In the data rows, the value 128 means zero.
Some points, one per row:
[117  62 130 146 210  92  28 156 107 143 151  76  86 139 142 152]
[153 159 111 103  90 165 197  80 153 109 121 142 162 100 121  79]
[113 112 132 130 155 118 113 149 126 124 110 149 112 150 136 143]
[113 137 143 169 149 136  91 163 150 131 117 130 108 125 124 157]
[130  92 117 130 152  76 103 142 136 120 137 119 110 109 122 165]
[113 131 125 133 138  82 117 128 124 118 111 127 109 121 112 143]
[148 153 131  69 106 125 155  86 110 149 111 120 137 137 116 113]
[109 117 139 177 150 148  59 154  98 121 113 112  74 147 185 145]
[139 145 125 128  93 162 137  94 139 104 139 153 111 119 163 108]
[111  88 119 167 156 107  81 152 114 133 134 131 105 156 127 150]
[132 116 120  96 151 129 130 137 124 147 151 143 115 111 119 160]
[134 146 110  85  50 158 188 102 144 124 119 151 193 100 125  67]
[145 131 133 118 115 163 130 149 125 154 137 150 153 132 130 148]
[127 148 135 128 133 153 115 139 111 143 137 135 150 160 130 147]
[143 108 133 150  96  97 109 132 129 115 126  84 140 116 128 122]
[155 133 108  96 133 122 153  95 162 143 150 107 138 113   0 103]
[137  74 137 160 128  74  94 162 113 134 120  86 125 134 141 142]
[128 156  85 107 114 136 190 127 122 126 118 163 158 117 123  76]
[129 135 148 126 131 147 100 138 108 141 132 130 146 171 130 161]
[142 137 115 121 128 140 156 106 144  92 118 132 142 131 128 103]
[121  93 123 148 155 143 122 135 114 150 138 112 113 140 153 132]
[110 112 128 176 170 105  85 131 135 136 135  98  72 129 136 143]
Here are 11 more points, each followed by its number:
[140 144 116  90 103 142 215 105 145  99 110 180 158 102 142  94] 0
[ 90 115 131 169 163 149  80 168 106 160 149 119 108 173 129 168] 1
[150 103 132 142 102 111  99 124 136 128 136  29 142 118 134 105] 2
[135 154 123 101 120 163 143 129 114 134 147 146 153 132 117 151] 3
[132 124 140 143 102 100 127 140 137  92 128 120 136 104 128 145] 4
[121  98 115 111 128 131 127 132 133 151 136 138 126 106 117 158] 5
[149 130 121 125 107 143 147 106 141  95 127 129 141 137 136 116] 6
[116  80 112 128 175 121  94 173 114 171 149 126  94 133 115 183] 7
[141 163 131 105  60 122 167 108 113 130 102 133 144 106 141  92] 8
[133 144 110 104 129 162 162 119 124 143 135 142 153 138 145 119] 9
[138 189 136  88  96 112 193  66 144  86 181 132 139  88 121  93] 10
Which of these numbered points is nearest to each point below, ignoring the direction in which the first points spread most? Its number follows each.
[128  87 120 110 139  82 132 117 142 114 129 120 125 106 116 150] > 5
[128 157 125 112  67 141 163 112  92 133 110 136 146 113 143 107] > 8
[163 165 105  75 124 156 194  96 148 145 132 142 154  81 113 119] > 5
[139  96 106 119 140 156 137 127 115 147 131 133 131 166 160 131] > 9
[118 128 148 170 145 157  97 165 148 128 128 132 117 138 121 146] > 1
[144 129 152 150 133  95 114 137 144 106 150 116 139 113 119 164] > 4
Here are 11 other points, each followed by its number:
[137 150 120 118 103 132 136 168 148 159 136 147 155 139 131 155] 0
[105 100 159 152 165 145  48 176 106 159 158 120 113 162 129 200] 1
[145 176 148  86  98 110 180  80 135  96 138 105 122  78 107  82] 2
[134 134 113 152 138 134  85 153 126 124 106 151 110 168 104 123] 3
[118 119 142 171 144 115  99 104 129 132 129 103 118 140 124 134] 4
[126  78 132 122 155  74  96 149 118 131 140 118 105 124 116 175] 5
[105 123 161 189 153 152  65 168 124 129 140 121  95 150 122 165] 6
[135 144 134  96 113  95 147  98 135 108 129 123 137 132 151 140] 7
[120 127 125 111 133 120 156  83 174 128 129 113 144 113 126  92] 8
[121 127 116  80 123 153 134 138 133 159 132 132 146 151 140 159] 9
[105 103 166 177 180  84  44 146 113 102 147  92  72 132 113 174] 10
Which of these numbered points is nearest to each point below, ignoring the direction in which the first points spread most? Its number follows each.
[141 153 118 108 115 139 147 116 131 122  92 163 112 108 134 117] > 3
[119 152 138 165 147 155 117 152 155 118 130 135 109 125 132 132] > 6
[116 138 153 133 128 103 117 111 124 100 134 123 103  90 121 129] > 10
[118 108 125 149 156 117  97 135 139 114 143 105  78 115 121 125] > 10
[130 161 144 144 105 184 123 126 170 115 114 148 131 111 129 110] > 6
[108 118 100 137 140 117 137 152 134 141 131 135 157 133 126 117] > 0
